One turning vector, and how many steps it has turned:
The counts run from 0 to 513.
[174 157  98 114 146  82 163 113 100 154 149 126 142 158 103  89 175 141
 120 134 121 145 108 183 133  84 134 165 157 123 111 152 124 148 134 151
 134 146] -> 250
[113 131  78 117  96 116 119 139 160 151  82 119 152  75 152  85 171 120
  89 143 202 113 148 125 136 127 140 143 145 120 127 116 148  94 143 125
 133 135] -> 290
[167 136 163  73 125 114 144 134 177 159 110 143 136  98 154 105 122 125
 113 158  99 121 120 184 101 176  91 104 139 136  97 115 155  94 129 167
 126 131] -> 13
[161 168 123 102 122  86 129 114 128 136 147 114  95 105 161  97 121 132
  50 173 139 130 134 161 106 143 151 130 137 120 120 125 102  89 133 159
 160 161] -> 152
[125 125  91 135 115 119 143 139 115 106 107 150 130 199 125  98 180 151
 124 158 143 151 148  89 128 125  90 188 132 124 113 130 111 189 133  91
 123 138] -> 464
[141 129 109 148  80 119 121 148 131 146  72  95 169 109 167 115 145 144
  99 116 190  80 150 141 138 115 127 107 151 105 154 115 108 174 129 106
 141 135] -> 79
[150 119 105  58 119  77 154 178 138 137 127 106 124 122  81 101 150 122
 130 161 123 113 112 141 142 124 105 155 136 164  99 121 149  65 142 107
 104 138] -> 386
[171 114  81 104 148  69 148 116 123 148 153 141 138 132 119  85 132 154
 117 127 134 159  93 124  63 124 110 110 135 127 108 121 153 153 150 170
 150 113] -> 337
[161 107 103  72 160  67 137 151 143 125 106 127 102 126 126  90 149 148
 142 130 135 153 154  99 157 160  73 152  84 116 104 146 139 107 148 134
 108 142] -> 477
[197 169  90 117 152 122 123 117 104 143 114  84  75 116 137 125  95 146
 101 143 150  98 168 107 144 112 129 129  83 153 162 145 103 118 109 117
 163 114] -> 68
[186 103 128 125 126 148 145 101 122 118 131 135 141 182 109 101 142 173
 109 139 179 145 160 166 152 130 132 134 112 113 111 151 111 183 139  96
 135  90] -> 455
[170 180 126 131 117 132 144 133  84 114  79 130  96 139 152  99 111 143
  95 151  73 157 160 100 101 150  80 130 119 133 123 116 118 154 117 152
 141 151] -> 351
[145 163 164 129 103 117 162  98 127 129  99 142 138 136 132 119 101 145
  81 147 114 124 137 204 114 133 123 112 149 135 122 166  59 161 141 146
 117 119] -> 447
[152 112 111 143 144  77 142  93 148 107 143 138 125 147 111  95 142 182
  80 167 148 166 147 171 124 121 156 131 119 148 110 172 119 124 161 136
 132 103] -> 244
[164 162 119 137 137  95 127 102 132 130 128 110 111  97 146  93 153 152
  69 159 157 142 164 184 155 117 168 145 116 111 136 159 106 104 132 127
 148 126] -> 155
[143 182 156 175 124 139 141  91 132 129  74 120 102 124 136 104 115 154
  87 176  75 134 155 156 126 146 142 127 118 133 124 173 102 150 109 116
 114  95] -> 442
[210 110 136 110 127 126 154 110 137 130 144 137 128 202 101 111 121 165
  94 156 178 122 148 158 144 135 136 106 113 121 116 129 112 178 133 104
 143 109] -> 454
[100 127  73 135 140  72 123 109  85 118  97 113 136 113 141 126 141 136
 100 130  87 131 101 117 133 129 114 171 143 106  95 161 126 159 125 156
 112 189] -> 52
[108 102  89  85 139  85 134 138 158 166 130 127 121 140 145 159 104  99
 126 148 113  52 101 111 130 142  73 153 134 138 118 159 103 147 103 115
 111 157] -> 188
[179 164  92 148 160 132 136 113  87 153  94 127 141 129 149  80 169 142
 135 122  71 158 107 123 128 136 150 124 145 100  91 173 144 138 125 135
 168 111] -> 344
[121 133 127 125 118  95 149 104 152 125 154 157 105 159 135 123 100 142
  67 210 110 138 130 153  55 147 120 146 151 147 111 124 116 135 124 148
 136 143] -> 238
[158 170 109 130 116 155 151 129 145 164  78 131 153  97 155 139 148 129
 172 141  91 102 112 117  81 110 103 120 166 157 142 133 150  99 139 138
 147  94] -> 210
[182 118 121 114 153 143 117 138 122 132 138 115 146 169 155 144 131 124
 110 194 163 103 159 168 148 140 121 151 115 127 116 123 116 147  99  81
 186 134] -> 368
[151  98 146 105  81 144 140 101 144 114  86 115 147 110  87 159  86 161
 119 128 121 100 136 156 115 159 104 110 136 142 102 105 153 168 134 140
  59 132] -> 311
[130  94 109 103 117  84 154 175 122 126 109 162 135 159 148 115 153 127
 134 158 114 139  93 109 112 159  81 134 150 144  71 145  96  96 161 117
 151 147] -> 471
[152 149  93 134 101 126 138 143 105 160  79 105 173 104 168 141 116 120
 112 125 148  70 124 165 121  94 110 122 155 152 166 134  72 168 122 125
 163 137] -> 75
[167 132 104  76 129 167 170  68 144 161 116 159 115 157  74 101 113 141
 141 146 132 119 141 125 105 115 110 163 128 159 128 110 166 143 133 157
 120 111] -> 113
[152 120 132 127 110 169 121 110 135 137  61 128 135 106 156 152 122 134
 107 147 154  81 135 115 152 137 132 120 152 144 130 131 132  69 140 155
 187 172] -> 493
[157 137 148 139 107 154 158  80 136 100 104 145 113 169 114 145 126 169
 105 180 129 131 171 138 103 115 114 179 151 147 150  90 149 155 119 156
 117 153] -> 28
[128 112  84 139 157  83 125 128  89 120 126 107 160 131 143 152 160 136
 142 138  72 128  78 136 135 117 127 176 152 114  77 183 140 142 124 122
 138 170] -> 48
[106 129 125 151 114  80 148  76 161 114 132 153 109 137 144 103 139 166
  64 178 138 159 156 157  93 135 136 159 146 124 127 160 109 138 142 151
 106 131] -> 240
[ 95 109 134 111 120 104 133 146 184 160  97 138 150 122 145 137 117 103
 128 182  83  71 107 153 111 167 101 131 143 160  95 162 123 119 116  96
 105 119] -> 98
[172 153  87 147 163 133 132 105  84 135  92 122 134 128 122  65 164 158
 135 118  93 181 134 124 124 131 136 129 109 106  93 161 159 157 125 136
 145 104] -> 343
[167 113 124 119 108 172 143  68 165 153 142 127 104 154 115 157 127 152
 116 143 133  74  99 113 119 160 169 129 157 102  76 148 157 139 124  95
 110 116] -> 318
[147 141 150 166  92 145 157  78 145 118 109 144 126 173 141 145 175 173
 103 169 139 109 137 140 127 116 150 162 189 125 139 123 135 126 127 147
 130 170] -> 30
[192 112 116  88 140 130 124 153 100  98 119  97  98 135 139 153 101 145
 111 120 146 118 136 101 157 160  96 127  91 132  89 163  85 106 149  96
 145 132] -> 270
[173 100 128 118 101 114 162 124 127  90 156 133 124 160 110 165 148 181
 107 160 143 135 112 138  94 111 132 137 174 157 104 114 123  95 181 127
 137 142] -> 36
[161 108 101  87 116 110 127 170 140 116 124  88  84 155 102 134 131 140
 118 143 137  86 131  73 162 159 117 147  98 128  85 142 125 121 128  58
  96 118] -> 180
[157 129 125 116 116 111 131 133 106  98  83 108  93 130 158 118 146 162
 102  96 145 129 137  91 176 153 113 140 111  93 100 171  77 118 155 111
 113 155] -> 267
